Named moves, each a turn or a mirror, and the order they were made in; the first pair answered:
move k_596:
[ -4 -13  24  22   7  -6  33  -9  43 -29  15  13 -30  19   4  30  -3 -17
  10   3  -8   5]  ->  [ -8  -6  28  34   8  15  15  -4  14 -42   8  11  -6   7   0  45  -9  -1
  22 -18 -10  -7]
[ -1   4  12   3  11  11   3 -10 -15  16   2  12 -19   4  13  -2   3  -8
  -2 -15 -10   5]  ->  [ -2   1  11   2  13  10   3 -12 -16  16   3  12 -21   4  12  -2   3  -6
  -2 -16  -9   5]
[ -3  -9 -11   8  -9   0 -17 -13 -21 -26  -1 -15  26  -2   5  22 -15 -12
  24  -4 -12 -13]  ->  [  2 -21 -16  -5 -13 -27   4 -21  17  -8   8 -13  -3  13   8   0 -10 -30
   6  23 -10   6]
[ -4   5   3   8 -13   7   6   8  -8 -15  -8  -1  18  -8 -14  11   0  -1
   7  -5  -4 -21]  ->  [  0  -4   0  -6 -14 -14  22   3  21  -3  -1   0  -4   5 -10  -5   3 -15
  -5  15  -3  -7]
move k_272:
[-12  12   0   7   0   6  -9   9   0 -19 -17 -15  -4 -13 -19   8 -22  -9
   6  -4   5 -23]  ->  [-12  13  -3   7   0   3  -8  11   5 -21 -15 -17  -2 -10 -20   7 -23  -6
   5  -1   9 -23]
[  7 -16   1   8  15   2 -26 -12   0   4   4   0 -16  -3  21   5 -12   5
  14 -12  -6  18]  ->  [  4  -8  -3   8  14   7 -31  -7  -7   2   2  -1  -3  -4  22   6 -11  15
  14 -13  -1  15]
[  1 -17  -5   0   5  11   2 -22  -2  -2  -1   2  -9 -14  -3   4   3 -41
  16   5 -15  -3]  ->  [ -1  -9  -4  -1   7  22  -9 -18 -21   0 -10   1   4 -19  -1   5   3 -29
  15  -6 -12  -7]
[ -2  11  -9  -4   6  -3 -16  -2  -5   6   6   3  18  16  19   4   3  24
  -8   8  12  10]  ->  [ -1   5 -12   0   3 -13  -8  -3  15   3  12   1   9  21  18   0   4  16
  -9  18  13  14]
move k_946:
[ 15  -7   0 -21  -9 -22  -3  -8  19  23  14  -7   5   8   2 -33   6 -16
  -3  27   9   8]  ->  [ 11  -5   5  -4  -5 -25  12  -1  37   4  26  -3  -6  13   4 -13   8 -23
   6  28  12   9]
[  6  -3  -7 -12  -7  -9  -9  15  -2   1  -3 -23  23  -7 -15 -21  -9  -8
   6  29  -7 -12]  ->  [ -5   4   2   8   4 -10  10  27  24 -22  12 -14  12   4 -10   6  -8  -7
  13  28  -4  -9]
[  5  -3  -2  -3  -2   4  -8  -4  -8   6 -14   2  -3  -4   9  -8   1   1
  -7  -6  -3  -2]  ->  [  4  -9   3   8  -4   5   2  -3   5  -7  -7   2 -12  -3   4   4  -4 -12
   4  -8  -8  -4]
move k_765:
[-12  -3   0  -1  14   1  12  10  30 -12   7   9  14  18  23  29   1  18
   0  13   8   9]  ->  [-15   5   2 -20  -7   8  18  19  13  -8 -15  12  23  17  12  16  15  15
 -16  10   2 -14]
[ 11 -13 -12 -19 -11 -23   5  -6  12  12   4 -12  -6   5   1 -12   4   0
 -10  12  -4   3]  ->  [ 12 -14 -11 -19 -20 -16   2  -6  -1  11  -5 -17   2  -3  -6 -13   3  -3
  -7   7  -9  -8]
[ -5  19   2 -21  -7  -9  -2   5  -1  17 -13   2   8   9   3 -15  12   6
 -19   7  12  -7]  ->  [  3   5  -1  -6 -13   1 -18  -4 -19   4 -15 -15  25  -7  -9  -8  -2  -2
   6  -8   6 -18]

Between the rows of a pair lie two moves.
[  0  16  -9   5 -20   9 -16  15 -26 -19 -14  -6  44   0 -11   2  10  23
   5  -6   4 -20]  ->  [  7  -1 -14  29   3 -12  -9   4  19 -26  24 -13  25   8   2  15  -6  15
  25  13  13  14] => k_765, k_272
[ 12 -20  10  -9  -2  -4   5 -29   2   4 -10   1 -31 -13  -7   7  -8 -21
   3  -6 -19  -3]  ->  [  6  -2   7  -7  -6  14 -15 -15 -32  -8 -19  -5   7 -20  -5  17  -6   8
   8 -19 -13 -14] => k_596, k_272
[-14  13   9  -1  21   8   7   5   9   5   0  17 -16  -3  25  17  -3   1
   3 -15   6  14]  ->  [-12  14   5  -8  21   1   9   7  13   8   1  16 -14   2  27  11  -1   4
  -4  -8  11  16] => k_272, k_596
[  7  -1   6  12  19  -7 -27  -5 -19  17  16  17 -20  10  29   1 -17   9
  -2 -30   9  23]  ->  [  1   6   8 -14   2  -9 -13   3 -23  27  -3  28 -22  17  22 -17   1   6
 -28 -26   7  10] => k_596, k_765
[ -7  -3   0  -5 -13   5  17   6  15  -9  -9  15  -4   5  -2  -9  14 -14
 -10   8   0  -4]  ->  [-14  11   5   3  -2  13   9  13   6 -17  -5  17   6   4   3   5  13   3
  -6   0   7  -5] => k_765, k_946
[  5  -6  13  -3  22 -12  22   7   7 -17  -3   2 -31  -1 -31  18  -1 -26
  20 -11 -21  -7]  ->  [ -1   1  15  -1  31 -12  22  11  12 -15   3   8 -35   4 -23  23  -1 -19
  19 -10 -17  -2] => k_596, k_765
[ -2 -15   3   1  11  -4  17 -19  17  13  17  -8 -18   6  13  13 -16 -14
  -1   6  -3   1]  ->  [ -9  -5   9  -4  17  18  -5 -16 -22  18   3  -4   3  -2  19  18 -15   6
  -2 -15  -2 -10] => k_272, k_272
[  4  -2   3  22   6  14  -3   2   9 -10  13 -19  20 -14  16   3  -9 -13
   7 -24 -17  -7]  ->  [ -7  16   6  -5   2   4  18  18  19   7   1  -2   5   1  22 -12  15  -7
 -29  -9 -10  -6] => k_765, k_765
[  3   1  -1  17  13   7  -6   2  -5   0  -1  -8   4  -3  13  11 -14  11
  12  -3   1  17]  ->  [ 2  5 -2  2 14  1 -2  3  1 15 -1 -2 -4  5 17  0 -8 15 -2  5  4 23] => k_946, k_765
[ -5 -13   1 -18 -14  18  -1   3 -11   5 -20   1  -8  -4 -16   8  -3 -30
  -4 -19 -21  -6]  ->  [ -4 -13  -7 -31 -19   2   7   6   6  16 -15   0 -10   5 -11  -9   3 -26
 -18   1 -13   4] => k_272, k_596
[ -2  -6 -18   9  -3  -9   9  -9  36 -12  20 -21  19  11   3 -18 -12  -6
  11  10   8  30]  ->  [-17  20  -9   3 -12  19  -3  13 -10 -23  -7 -10  48   5  -4  -6   2  17
   5 -17   7   1] => k_765, k_596
[ -7   1  23 -11  -1  -1   9   9 -11 -10   2   9 -21   3 -15  12  13 -13
   2 -23  -6 -18]  ->  [ -7   5  19 -24   2 -11   8   9 -10   7   2  14 -25  11  -7  -1  19  -6
 -15 -15   0  -9] => k_946, k_596
[-13  17 -12  13  31   2  -8   8  12   0  29   9  13   3  -8  20   8  37
  11  -1   9  24]  ->  [  2 -14 -18  24  10  -2  -6 -12  20 -13  27 -10   4 -10 -34  15  -9  -5
  34  -2 -10  11] => k_946, k_946
[  4  -7  19   8  -6  -3   9  -1   7  -7 -15   0  -1  13   4   2   4 -16
  11   2   8   1]  ->  [  3   0  19   1  -6   6  -1   3 -12  -3 -21   1  12   9   6  -3   6  -2
   5  -4  12  -3] => k_946, k_765
[  9  13 -17 -13  -3  -3 -12  -5   9  -4  -2 -23  12  -5  -1 -16   5  16
 -10  26   7   1]  ->  [  7   9  -9  -6   5 -10   5  -5  32 -10   9 -16 -11  -1   1  -8   4   3
  -8  28   4   8] => k_272, k_946
[  7 -10 -10  10  10  -4  -9 -10 -14  -1  19 -29   1  -2   8   9 -16  -8
  20   9   2  16]  ->  [ -9  19  -3 -13  11  -7  11  12  -8  12   9  -4  -7  16  20   4  11   9
 -17  19  12  16] => k_946, k_765
[  2  -7   0   1  24  18 -14 -17 -19  27   9   7 -12  -6  14  -5  -4   2
   0 -15   3  24]  ->  [ 10 -23 -11  14   3  16 -11 -21  -8   2  11 -13  -2 -14  -6  -3 -14 -22
  19 -13  -7  10] => k_272, k_946
[  4  10 -21  -5 -20 -22  -5  12  19   9   8 -16  20  16  -8 -22  -3   5
  -7  30   7   5]  ->  [  8  -5 -16  -1 -28 -22  -1   3  25   7   6 -16   3  12 -17 -24  -8 -20
   0  23  -3   0] => k_765, k_272
[ 20 -16 -12  -5  -6 -25  11  -3  27   6  17 -18  -7  11   3 -18  -3 -16
  -1  12   1   9]  ->  [ 19  -3 -15 -19  -2 -22   2  -2  13  22  12 -16   2  12  12 -28   2   0
 -15  14   7  14] => k_946, k_946
[  9 -11   4   1 -11   1  -2  -3   4   3   2  -8  -4   7 -14 -15  -2  -7
   5   8  -8  -1]  ->  [ -1   6  10  -1 -12   6  10  13   5  -6  -1   3  -3  16 -10  -5  10   4
  -4   5  -4  -6] => k_946, k_765
[ -8   0   8   3   3   6  10   5   1 -11   1  15  -3  -1   4  19   7   0
   0 -13  -5  -7]  ->  [ -7   6   3   0   2   3  11  10   2 -14   1  12   7  -1   3  17   9   6
  -1  -7   1  -6] => k_272, k_272
[ -1  -2  -5  -8  -1  -6  15   7   1   4   7  -3  -7   4   4 -19   9   3
  -9  17   9   3]  ->  [  3  -8  -2  -7 -10   4  10   1 -13   3  -4  -4  -7  -4  -6 -23   6  -9
  -3   5  -2 -10] => k_272, k_765
[ 10 -14  -1   6   5  -6  -6 -12   8   1  14  -5  -6  -3   1   2 -11  -7
   9   1   2  14]  ->  [  6  -9   4   3   7   5 -15 -11 -11   2   6  -3   5  -8   3   4 -11   4
   8 -10   2  10] => k_272, k_272
[ -5  19 -14 -24 -11  -6  -3  11  -7  16  -9  -8  10   0   6 -16   7  13
 -10  12   8  -7]  ->  [  1   0 -11  -2 -23   1   2   4  -3 -12  -6 -18   9 -11 -14   2  -8 -13
  19   0  -8 -23] => k_946, k_596
[  0  -2  -6  -3   1 -13  15  -3  33  -2   7  -3 -20   5  -7  -1  -2 -30
   2  13   1  -2]  ->  [  3  -5  -8  -5 -13  -3   5  -5  17  -8  -8 -10  -8  -6 -18  -4  -2 -36
   8   4  -8 -18] => k_765, k_765
[ -8 -17   1   9  19  -8  -6 -14  23  18   6  -2 -27   4   0  -6  -2 -11
   7  10   8  11]  ->  [-13  -7   6   6  25  13 -27 -11 -16  23  -9   1  -9  -8   3  -2  -2   8
   6 -10   6   4] => k_272, k_272
[ 13 -20  -1  16   1 -13   5 -11  36 -14  21 -13 -16   2  -2   5 -23 -17
  14  10  -6  15]  ->  [ -7  15  14   9  -4  24  -7  14 -20 -30 -12   1  20  -8  -4  23  -4  17
   5 -23  -3 -17] => k_765, k_596
[-11  13 -10  -7   1  20 -24  11 -29  10  -1   6  27  -3  17  -8   2  12
  -7 -29  -4   3]  ->  [-11  13 -12  -1  19   8 -19   8  -6  13  17   9  13   4  31   0  -3  19
  -8 -19   5  26] => k_765, k_765
[ -3   7   3 -13 -10  -3  -4   3 -20   0 -19  11  25  -1 -16  -2  11  -8
  10 -12 -12 -37]  ->  [ -4  12   3  11  27  -5 -17   2  -6  -3  10  11  26   3   9  24  -2  19
  26 -12   6  -6] => k_765, k_946
[  8 -18  11   9  16  16 -13 -18 -10   1   5   1 -11  -9  -9  14 -20 -17
  22  -7  -5   8]  ->  [  4   2  -3   4   8  16 -23  -2 -20  -9   3  -9  29  -6  -6  11 -13  14
  18   2  11   4] => k_272, k_272
[  6  13 -12  11  -7  14 -13  30  -9 -19   2  -7  44   3   3   9 -13  32
   7  -3  19   4]  ->  [  6   1 -12  26 -15  13  -5  24   6 -35  10 -13  34  -1  -8  20 -19  12
  21  -5   9   0] => k_946, k_946
[ -4  16  14   6  10   2  -4   6   8 -12  -7  15  -9  10   6   6   4   4
  -8  -7   7  11]  ->  [  5   7   1 -11  -7  -1 -19  -1  -8   1 -17   0   8   3  -2 -22   3   3
 -12  -1   5   5] => k_946, k_272
[ 17 -11   2  -3  -3 -17   2 -33   2  15   8  -6  -3  -5  -6 -18  -7 -31
  -2   7   1  11]  ->  [ 12   6   1   6  -6   1 -15 -17 -25  -7   3 -16  40 -13  -8  -2  -7  -2
  10  -4   8  -5] => k_596, k_272
[  9 -12 -18   0 -19  -7 -14   2   5  16  13   2   7   2 -32 -23 -15   3
  -5   5  -2  -5]  ->  [ -4  -3  -5  17  -5  -7   6  13  29  -1  26  18 -10  13 -20   5 -12   5
  -2   2   2   4] => k_272, k_946
[  3   4   8  -2  23   1 -22   2 -21   7  -2   5   3   7  19  25   5  28
   7 -18   2  16]  ->  [  2   6   8 -21  16 -14  -5   3  -2  21  -2  13 -14  19  21   7  14  20
 -12   1   4  22] => k_765, k_596
[  1 -13  15   9  11  12  -7 -17   4   1   9 -21 -10  -4  -8   7 -13 -25
  26  -2 -15   3]  ->  [  2   1  11 -17  18  16 -24 -16 -21  29  -2 -18   6  -4   2 -12  -8   1
   5   2  -6   9] => k_946, k_946
[ -2  -1  -8 -11 -18  -9   4   5   8   1  -8 -11  21  -1   0 -20   4   4
  -6  14  -2  -8]  ->  [ -6  -1  -2   8 -15   0   9  10   9 -22  -4 -11  25  -4  -3   1   1   2
   8   4  -4 -12] => k_946, k_596
[-13  12   0  -1  -2  21  -2  12 -20   8 -21   3 -18  -9 -12  -3 -20  -1
 -10  -4  -8  18]  ->  [ -8   5  -1  -1  -8  18  -2   9 -17  11 -20  -4 -20 -11 -18  -9 -24 -10
  -6  -3 -10  17] => k_596, k_765
[ -3  15  -4 -34 -18 -18   0   9  -6  18 -13   2   3  10   0 -19   5   8
 -33  10   6  -5]  ->  [ -7  21   2 -17 -14   4 -14  13 -31  -1 -19   1  23  -2  -3   2   1  17
 -16 -12   2 -20] => k_272, k_596
[ -3  -4   5 -16   0   1   9  -6  -1  15  -9   4 -11   2   0  -8   7 -12
  -2   1  -1  -3]  ->  [  0  -6   2 -10  -3   9  -5  -5 -15   5 -12  -2   8  -6  -6  -3   1  -6
   7  -8  -3  -9] => k_765, k_272
[ -6   8  11   3  22  15 -13   1 -18  18  -4   9   2  -5  10   9  -1  16
  -3 -11   3   4]  ->  [ 10 -15  -7   3  -7   5 -15  -9 -12   7  -6 -21  16 -13 -12  -9 -12  -9
  12   1  -4  -7] => k_272, k_946
[ 11  -5   8  -5  13 -14  -2 -19   1  22   9  -2 -12   9   5  -2 -10  -9
   1   6  11  27]  ->  [  4   5  13 -23  -2 -11  10  -8  -4  23 -10   6 -12  14  -2 -12   5 -14
 -17   7   6  10] => k_946, k_765
[ -7   9   4  -3  19  14 -10   2   5  10   0  13  -4   4  -7   0   6   5
   4  -3  -9   7]  ->  [ -7   7   3 -10  13  10  -6   1   7  14  -4  12  -6   5 -10  -9   8   0
   0   1 -11   7] => k_765, k_596
[ -6   9  18   7  12   9   5   3  -3  12   0  22 -17  -1  11  14   6  -4
   2  -9  -5   5]  ->  [-8 21  8  2  5  7 -1 14 -9  2  0 13 12  2 14 11 14 17 -1 -1  7  2] => k_272, k_272
[ 20 -12   3 -10  22  -8   5 -11  17  -4  12  -6   0  13  26   1 -19   5
   9  10  11  30]  ->  [ 12  -2   7 -39   5  -6  20  -1   8  10 -13   8  -9  19  18 -16   0  -3
 -18  11   5  11] => k_765, k_272
[ -6  27   3  -5   5 -16  24  28  28 -26  10  26  -5  21  16  -4  18  27
 -23  15   6  14]  ->  [  9   3  -3  25 -14  11 -12  10 -12 -55   1  -8  30 -13 -11   9 -11   9
  26 -16 -14 -12] => k_765, k_765
[ -1   9   2  -8  -9   3   3   9 -13 -12 -15  -7  23  12  -5   0   4   7
  -5  -6   3 -13]  ->  [  7  -9  -5   0   0 -17  10  -6  19  -5  10 -12   2  18   0  -5  -7  -5
   1  12   7  11] => k_765, k_596
[ -5  16  -4  -2  29   1 -10  -1  14   0  13   6  -8  13   8  18   4   9
   9  11  15  25]  ->  [  4  -1 -10 -24 -15   4  -7  -8  -5   5 -20  -4  -4   1 -24 -13   7 -27
   2   9  -7 -11] => k_765, k_946
[ 15  -3  -4  -6  -7  23 -24   3 -38   5 -15   6  29 -16  -1  -3   4  15
  -4 -18  -3  -7]  ->  [ 23 -20  -7  23  14  13 -26  -9 -11  -2  17  -3  17 -20   8  14 -15   9
  22 -14  -3  17] => k_765, k_946
[ -6  28  14   0  -6  14  11  -5 -20   3  -5  12 -13  10   2  19   0  16
  -9  -3   6   5]  ->  [ -5  25   5   2 -16  16   5  -3 -28  -9  -9   1   6   4  -8  17  -3  17
  -1  -3   7  -4] => k_272, k_765
[-13  18  12   7  25   6  -4  30  -5 -21 -10  15   9  21  -3  18 -12   5
 -11  -8  14  -5]  ->  [ -1 -10   6  15   6   5  -2  14   1 -30 -10  -1   3  10 -25  10 -25 -31
   8  -8  -4 -16] => k_946, k_946
[  6  -6   9 -22  15  24  -4   8  -1  17  -5  21 -12   4   8  -3   8 -26
  -6  -8  -1 -15]  ->  [  9 -11   8  -9  18  30 -17   2  -7   5  -1  14  -3  -4   6   7  -2 -26
  10 -17  -2 -16] => k_596, k_765
[  3 -17  10   1   2  12 -24 -14 -10   2   0   1  -3  -4 -10   3 -17   1
   4  -8 -11  -6]  ->  [-10   1  17   1  13   4  -2   2  13  -2   8  19 -18  13   2  14  -2  12
 -10  -1  -3   2] => k_946, k_765
[  2 -10   1  11   2  -2  -4  -8   7  -4  11  -2  -7  -6  -5   1 -11 -12
  10   3   1  11]  ->  [  3 -10   2  10   4   0  -5 -11   2   1   9   2 -11  -7  -2  -1 -12 -13
   7   0  -1  13] => k_272, k_596
[  7  -7  -8   7  12   2 -35 -14 -12   2  10 -19  20 -10   8   2 -17  15
  14   0   5  12]  ->  [ 13 -16  -6   0  13 -12 -23 -24   8  18  16 -12  -7  -5   9  -9 -17  -1
   6  11  -1  23] => k_596, k_272
[  0  18   9 -10 -14   5  11  18  16 -23  10  14   0   1   2  12  12   8
  14 -11 -21 -22]  ->  [ 12   3   0 -19 -29   3  -1   5   2 -13   1   1   7  -8  -9  -7   6  -5
  16 -11 -30 -27] => k_946, k_946
[ -6   2  -9  -9  10  -2  -1 -11  20  14 -28  14 -27   2   2 -10  -1  -2
  -4   8 -15  -1]  ->  [-11  17 -13  -3   8  11 -16   3  -3  -7 -31   6  12  -5   0   0   1  23
   4   0  -8 -14] => k_596, k_272
[  2 -16   6   2   9   6  -7  -8   5   8  11   5   9  -5  16  11  -3  10
  24  -7   1   3]  ->  [  7 -21   2 -17  -5   0  -3 -12   4  25  -1   4   5  -3   9 -10   2  -2
  10   1  -4  -3] => k_765, k_946
[ -1  -7 -15 -14   2  -2 -10  15   0   3  -1  -3  24   8  16  -2  25   7
   3  -3  10  10]  ->  [  2 -12 -17 -17  -4  -7  -7  12   9   6   1  -6  18  11  13  -9  23  -1
   3   2   8  12] => k_765, k_596
[ -3  -9   7  15   5   9   6  -9 -10  -4  -1   9  -2 -10 -16  16  -8  -6
  12 -26 -17   3]  ->  [ -3  -1   3  -8  16   0  -1 -10 -14  27  -1  15  -3  -3   2  -3  -2  14
 -10 -16  -6  22] => k_765, k_946
[  4 -10 -12   9  17 -23   4 -11  35   7  22  -6 -13   9  20   0  -6  -2
   9  21  18  31]  ->  [  1   6 -11   8  20  11 -34  -4 -26   6   0 -11  29 -10  19   6  -9  32
  14 -10  18  12] => k_946, k_596
[  0 -12  -5  -3   2   2   4 -14   9  11  -2  -5 -14   0   0 -17  -1 -13
  -2  -1   0   3]  ->  [ -3  -6  -2   1   1  17  -6  -9 -15   0 -11  -5   2  -9  -3  -8  -2  -5
   3 -17  -2 -10] => k_765, k_596
[ -4   7   8   4  -2  18  -6  -4 -30  -9 -20   9  -4  -9  -4   7  -8  -9
  17 -33 -12  -8]  ->  [ -3  22 -14   0 -17   0   0  17  -8 -28  -9 -10  32   6  -4  -1   2  11
  12   0  11  -7] => k_272, k_272
[ -6  17  16 -16 -10  -9  14  20   5  29 -16  19 -12  20  14 -15   9   2
 -34  12   7  16]  ->  [  8  -4   9 -18 -38  -6   7   7  -4  24 -28   0  -5   7 -11 -30   1 -25
 -21   9  -9  -4] => k_765, k_596
[  1  -5  -5 -11 -16 -11  12   0  17   1  -1   1 -12  -2  -7 -13   3 -17
  -6   6  -1  -3]  ->  [  1  -7  -5   0 -20   3   0   1  -2 -11  -9  -6   7 -12 -13  -3  -6 -13
   9  -8  -2 -16] => k_765, k_596
[  7  -3  11  16  -1   5  -1 -26  -9  -7   5  10  -8 -23  10  20 -27 -32
  18 -10 -23  14]  ->  [  8   6   7  -7   2   8 -20 -26 -35  19  -8  12   7 -25  19   0 -23 -11
  -2  -9 -15  17] => k_946, k_946
[ -8   2   9   1   5  -8  -1   6   7   8  20   4 -12   2  -8   4  -3  -2
  -5  -4   5  12]  ->  [-13   8  12   1   4   1  -3  10  -3   5  13   7  -5   1  -8   9   2   6
  -7 -10   4   7] => k_596, k_765
